Families of rows that turns and mirrors carry onto each other, the same ones carrying the whole set onto itself: the rest of each named row's family, in list order:
9 families of 4 rows:
J518: -17 -12 33 -7 -23 17 -10 -30
J388: 0 -8 14 8 -46 4 -14 -17
J284: 13 -15 6 27 2 -7 15 13
J316: 2 -39 -1 22 15 -4 9 -20
J238: -4 -24 1 -8 19 -4 17 -11
J66: -13 -15 46 13 -6 -12 -4 2
J650: -7 -13 10 1 -31 30 -24 -14
J740: -18 -14 37 2 10 27 6 -20
J715: -29 -9 -1 -2 -24 16 -20 -18
J51: 3 -12 5 7 -25 30 -30 -5
J567: 9 -37 -11 17 0 1 -23 -1
J561: -10 -28 -7 33 -18 -12 -7 -23
J904: 5 -15 -11 20 23 0 11 -13
J952: 16 -16 22 13 22 6 -9 9
J503: -6 -5 43 -12 0 6 -12 -2
J717: 10 -25 18 17 26 0 2 4
J228: 2 -1 48 11 -16 -2 -1 -9
J538: -4 12 7 13 -36 16 -1 -17
J475: -20 -5 41 10 -9 -15 -6 -20
J720: 11 1 10 27 8 -7 20 -3
J155: -8 -35 -4 31 -28 0 -13 -6
J667: -5 3 18 5 -40 16 -6 3
J143: -14 -5 37 3 21 -3 -1 -19
J137: -21 10 33 1 6 18 -2 -6
J788: -15 -18 8 11 29 -12 4 -3
J609: 6 -35 -21 17 -6 8 -12 -7
J626: -16 -15 -1 -22 -20 17 -1 -22
J959: -15 11 18 -8 -18 23 -10 -23
J706: -4 -10 36 -9 -5 5 -29 -1
J198: 2 -19 -17 7 -26 23 1 -25
J629: 14 -18 21 22 4 -22 11 -3
J209: 4 -4 34 -5 16 1 16 -10
J72: -9 -35 -7 21 0 30 5 -24
J547: 12 -27 -6 37 -23 0 -1 -13
J477: -14 -24 -17 18 -15 15 -14 -32
J745: -8 -18 -24 27 1 21 -1 -9

Same family as J66: J284, J155, J667
Same family as J706: J51, J567, J952
Same family as J717: J650, J503, J609
Same family as J715: J137, J788, J745
Same family as J72: J238, J740, J626

Families of rows that turns and mirrors carry onto each other, the same ones carrying the whole set onto itself: the rest of each named row's family, in list order:
7 families of 4 rows:
J735: 9 -12 13 -27 7 3 29 -10 2 -24 -33 -16 16 -6 11 -17 51
J97: -6 9 4 30 1 -15 12 -21 -31 11 1 27 -19 0 6 6 -2
J109: 5 -5 5 -22 7 3 36 -5 -9 -34 -26 -23 7 -7 4 -25 48
J569: 4 -15 16 -16 -33 -9 35 7 -13 5 -41 -8 -8 7 -4 -7 23
J519: -8 -18 8 -9 -36 -22 36 3 -15 2 -36 -9 -8 5 -11 -4 24
J146: -7 15 0 18 6 -20 15 -22 -23 11 4 31 -31 5 11 0 -1
J56: 14 -5 10 -26 5 13 36 -19 2 -31 -19 -18 5 -9 6 -10 49
J774: -16 23 1 -1 45 -1 19 -36 -11 -11 3 13 -10 -5 27 4 17
J100: -6 -19 1 -10 -33 -20 31 2 -11 3 -43 -5 -5 7 -7 2 32
J29: -23 28 7 4 41 6 14 -32 -14 -9 -2 8 0 -6 28 4 27
J488: 5 -5 8 -23 1 -5 22 -7 5 -27 -26 -22 10 -9 4 -20 57
J128: 0 -13 5 -12 -26 -25 34 9 -25 10 -38 -5 -7 3 -8 -12 15
J949: -17 32 7 3 42 0 13 -38 -9 -11 -4 16 -9 -7 19 -3 32
J531: 4 2 10 -28 0 5 25 -6 3 -29 -21 -25 7 -5 1 -15 54
J898: 8 -22 2 -7 -31 -14 31 3 -14 6 -44 -1 -7 10 -8 -12 26
J825: -12 33 10 3 44 1 20 -32 -17 -19 -5 21 -2 -6 18 4 27
J530: -17 8 2 26 -2 -16 13 -18 -20 13 1 31 -21 1 17 8 2
J335: -17 22 17 -3 43 2 25 -41 -8 -16 -3 16 -10 -6 19 3 37
J269: 6 -24 11 -13 -30 -21 33 6 -25 0 -36 -4 -5 4 -7 -8 24
J367: -12 15 8 26 -7 -19 14 -24 -20 7 -1 36 -29 0 8 0 7
J897: -11 14 1 26 -2 -16 11 -6 -21 17 -2 19 -26 6 12 0 -4
J353: -12 10 -2 20 4 -20 6 -18 -25 16 -8 27 -33 3 14 8 5
J468: 4 -18 10 -20 -34 -14 29 -1 -20 -1 -39 -4 -6 9 -10 1 17
J651: -12 24 9 5 47 0 13 -28 -15 -17 -10 22 -1 -11 22 10 22
J880: 7 -7 17 -22 1 8 38 -6 -2 -21 -29 -25 4 -9 6 -24 50
J500: 12 -4 8 -26 6 7 30 -7 -2 -32 -36 -24 4 -4 3 -13 47
J776: -2 7 1 30 6 -16 6 -19 -31 11 -3 32 -24 -1 5 4 8
J544: -14 21 8 1 44 -2 13 -29 -9 -18 0 17 -13 -13 30 2 31

Same family as J367: J109, J29, J468
Same family as J335: J56, J128, J897
Same family as J500: J949, J530, J269
Same family as J488: J100, J651, J776

Families of rows that turns and mirrors carry onto each other, the same ones carrying the whole set onto itself: the rest of each named row's family, in list order:
5 families of 6 rows:
J798: -16 -19 -8 56 -1 -51 5 -25 23 41 -27 14 26 12 3 7
J540: 17 -29 -8 -8 -14 -26 3 10 5 46 20 16 14 38 -13 -15
J262: -26 -36 -32 33 -13 -40 12 -8 14 56 -27 16 30 1 -14 -12
J176: -13 -37 -9 24 1 -39 -8 -3 16 39 -30 34 9 -8 -16 9
J552: 20 -20 23 9 10 -18 -8 14 22 45 11 30 18 4 8 -18
J602: 6 -19 3 25 -26 -42 34 -19 -1 54 23 -19 -4 18 -11 4
J53: -10 -46 -14 22 -14 -37 -9 6 29 32 -28 24 13 -15 -19 -9
J348: -8 -22 7 49 1 -34 4 -12 24 28 -27 15 21 -3 -34 -2
J822: 8 -25 -4 24 -38 -37 31 -14 7 45 25 -25 -1 15 -15 -8
J141: 3 -24 8 14 0 -36 -12 12 42 50 -1 16 29 15 31 -26
J891: -4 -17 -3 -14 -11 -24 -2 -11 18 57 8 22 29 29 15 -32
J719: 20 -19 12 11 1 -4 -13 11 21 29 13 29 21 13 0 -19
J829: -16 -14 -11 32 -30 -19 28 -25 7 57 21 -21 8 1 19 -9
J508: -8 -22 11 37 -24 -32 19 -24 15 43 7 -14 -14 -22 9 10
J577: -11 -34 -15 52 -22 -50 3 -9 42 32 -24 1 31 0 1 -20
J91: -4 -16 -3 -14 -10 -24 -2 -11 16 57 8 23 28 30 15 -31
J790: 24 -23 10 46 -31 -24 22 -24 14 27 26 -4 7 -14 4 -15
J471: -11 -39 -14 24 -12 -48 16 17 18 55 -15 -4 12 11 -37 -6
J777: 17 -31 1 -11 -8 -39 8 14 7 60 19 17 11 30 -6 -14
J927: 11 -19 -14 48 -34 -19 7 -22 21 25 24 -6 18 11 30 -11
J247: -27 -36 -31 33 -12 -41 12 -8 13 58 -27 17 30 1 -14 -11
J820: -5 -30 11 45 -4 -43 7 -3 34 36 -27 8 21 -15 -29 -15
J617: 16 -25 19 -14 -17 -29 -8 -9 25 40 15 21 2 3 19 -22
J381: 22 -16 16 47 -18 -29 24 -30 4 37 24 4 3 -10 8 -1
J145: -7 -22 -1 39 -37 -17 12 -26 17 25 9 -17 -9 -15 -1 5
J810: -14 -32 -16 27 -7 -41 14 8 9 49 -16 2 12 20 -41 6
J197: 0 -12 -4 20 2 -16 -20 -4 27 31 0 24 31 37 20 -10
J486: 9 -16 4 46 -14 -41 17 -21 15 52 20 -1 11 1 44 -1
J425: -16 -14 -12 32 -31 -18 28 -26 7 56 21 -20 9 2 18 -8
J708: 13 -17 13 -10 -15 -16 -13 -20 14 28 15 27 4 17 12 -9

Same family as J719: J552, J348, J790, J820, J381
Same family as J822: J540, J602, J471, J777, J810
Same family as J141: J798, J577, J927, J197, J486

Families of rows that turns and mirrors carry onto each other, the same ones carrying the whole set onto itself: the rest of each named row's family, in list order:
6 families of 5 rows:
J399: 19 -23 31 12 -5 0 -13 3 1 1 -7
J811: -11 39 16 10 1 -15 -9 -1 8 -10 9
J578: -14 7 15 -20 32 24 8 12 9 11 -18
J291: 8 -2 33 -8 -1 -4 4 3 -18 16 16
J543: -3 29 5 16 3 -13 -13 2 35 -14 -13
J742: 8 0 -29 -19 -3 1 12 19 25 8 -25
J565: -13 45 6 0 8 -16 1 3 20 -2 5
J410: 16 22 -22 6 16 -4 22 7 27 18 -22
J625: 11 -13 5 9 -22 2 -15 8 -19 -9 -8
J957: -9 -2 -4 -7 2 -21 20 4 -21 13 17
J716: -1 16 -19 -30 -3 -2 21 16 -4 17 0
J88: -8 39 -1 3 9 -14 -1 4 36 -6 -8
J734: 23 -22 10 4 4 0 -3 8 36 6 -27
J521: -11 -4 31 -3 21 25 -8 6 -7 -1 -14
J79: 0 -20 5 16 -8 -18 0 0 -21 -3 7
J613: 13 -2 -1 -22 16 -3 20 13 37 23 -17
J268: 7 35 -10 -2 15 -6 28 4 -4 25 3
J969: -16 6 26 -15 26 24 3 9 -7 8 -8
J55: -5 29 15 20 -1 -13 -17 -2 18 -16 -3
J728: 8 -30 -8 21 -5 -17 -4 3 10 -8 -18
J553: 21 5 10 37 -4 -1 -8 -4 -10 -3 -10
J675: 25 4 -10 31 5 -1 0 3 24 1 -30
J83: 4 10 13 -29 13 -5 25 9 4 29 10
J465: 4 -18 -26 1 7 -18 15 9 28 5 -22
J454: -9 -3 13 -11 29 25 0 12 20 4 -30
J982: 10 24 10 17 2 -5 9 -2 -27 12 11
J377: -7 -9 23 0 23 26 -10 8 10 -3 -27
J449: -7 -1 -24 -16 12 -21 30 10 10 18 -1
J482: 0 7 2 -14 -14 -1 5 10 -31 6 11
J290: 16 -17 -14 5 -15 3 -10 13 16 -8 -30

Same family as J613: J399, J291, J734, J83
Same family as J957: J79, J728, J465, J449
Same family as J521: J578, J969, J454, J377
Same family as J565: J811, J543, J88, J55

Families of rows that turns and mirrors carry onto each other, the same ones carrying the whole set onto itself: the rest of each named row's family, in list order:
5 families of 4 rows:
J780: -12 5 -1 -28 -23 -21 -18 3 6 -3
J405: -2 -26 -9 31 -1 -9 23 11 9 13
J505: -3 2 7 -17 -18 -14 -10 14 -25 -30
J930: -3 4 6 -27 -21 -3 -3 9 -25 -11
J308: -2 -1 10 -18 -20 -11 -9 15 -31 -21
J624: -29 -18 16 45 -5 -8 -8 23 -1 4
J119: -1 -23 -10 40 3 -5 14 12 -2 11
J783: -3 -26 -14 39 -3 -13 15 18 8 9
J556: -2 -30 -7 33 7 -12 15 15 11 7
J433: -6 4 12 -19 -28 -15 -2 13 -25 -20
J473: -12 3 -8 -24 -30 -31 -17 4 3 2
J10: -31 -16 18 42 4 -9 -2 22 0 7
J795: -24 -13 12 51 -4 -14 -2 19 -2 7
J18: -19 -16 4 50 -2 -8 -8 25 -1 3
J11: -10 -26 -5 30 2 -14 27 14 9 14
J122: -11 1 13 -26 -23 -9 -6 21 -23 -15
J722: -12 9 -11 -21 -28 -30 -15 3 3 -6
J203: -24 -27 4 47 -7 -18 -8 24 4 6
J322: -14 8 -2 -30 -28 -21 -10 8 -1 4
J816: -22 -2 2 -27 -34 -25 -17 11 -1 -2

Same family as J119: J930, J203, J816
Same family as J624: J405, J308, J473
Same family as J795: J780, J556, J433

Families of rows that turns and mirrors carry onto each other, the same ones carrying the whole set onto itself: the rest of each named row's family, in list order:
5 families of 4 rows:
J234: 30 -4 -12 -10 14 12 -14 -21 -22 -29 -11 8 -21 -3 13 20 1 -8
J819: -3 -2 -4 -30 -28 7 -11 25 -10 7 -18 -9 -9 -8 -4 26 -20 -26
J375: 4 -15 -7 -29 -27 -19 -25 39 3 21 2 -25 5 28 -11 -7 9 7
J871: 22 -12 2 -5 12 17 -26 -10 -20 -12 -3 21 -6 -15 26 13 8 -24
J35: 4 -12 -10 -32 -35 -20 -11 29 1 19 -3 -20 -14 26 -16 -14 7 16
J16: 13 -7 -6 -12 16 21 -23 -18 -24 -18 -6 20 -19 -18 14 8 7 -4
J283: 3 -1 4 -28 -14 13 -11 16 -10 14 -28 -21 5 -7 -1 29 -5 -21
J546: 9 1 -1 -10 10 14 -32 -3 -11 -24 -6 21 -15 -21 9 -5 12 -24
J984: 27 -14 -2 0 11 9 -18 -18 -32 -19 -6 16 -8 -16 20 9 -4 -1
J403: -7 -4 -10 -15 -20 -20 -22 31 5 21 -1 -12 -4 30 -29 -12 3 11
J802: 33 -20 -8 -6 1 -30 -30 2 -4 -10 13 12 -8 16 3 -36 11 21
J870: 20 -14 -22 6 5 -5 -39 -6 -7 7 9 8 -3 36 18 -25 22 9
J851: 35 -15 -12 4 9 -15 -26 -3 -7 0 1 5 -3 24 11 -37 12 24
J123: 13 -16 -11 -21 -32 -26 -13 30 -13 26 0 -28 -2 27 -9 -23 0 6
J446: 39 -2 2 -8 4 -20 -29 -5 -22 -5 6 10 -8 18 -1 -36 22 19
J30: 15 -3 11 -28 -16 -1 3 17 -18 6 -28 -18 -5 -10 -11 15 -17 -29
J414: -6 -16 4 -15 -16 16 -16 23 -19 15 -29 -20 -15 3 2 36 5 -18
J803: 26 -20 -23 0 8 -17 -21 -10 -9 -6 25 11 -11 22 9 -30 14 14
J648: -8 -8 -5 -28 -16 20 -11 18 -22 7 -11 -16 0 -5 3 39 -9 -16
J630: 9 -19 -16 -27 -30 -19 -1 10 -16 30 3 -20 -18 40 -11 -6 -2 12

Same family as J984: J375, J802, J648
Same family as J851: J35, J16, J283
Same family as J446: J234, J403, J414

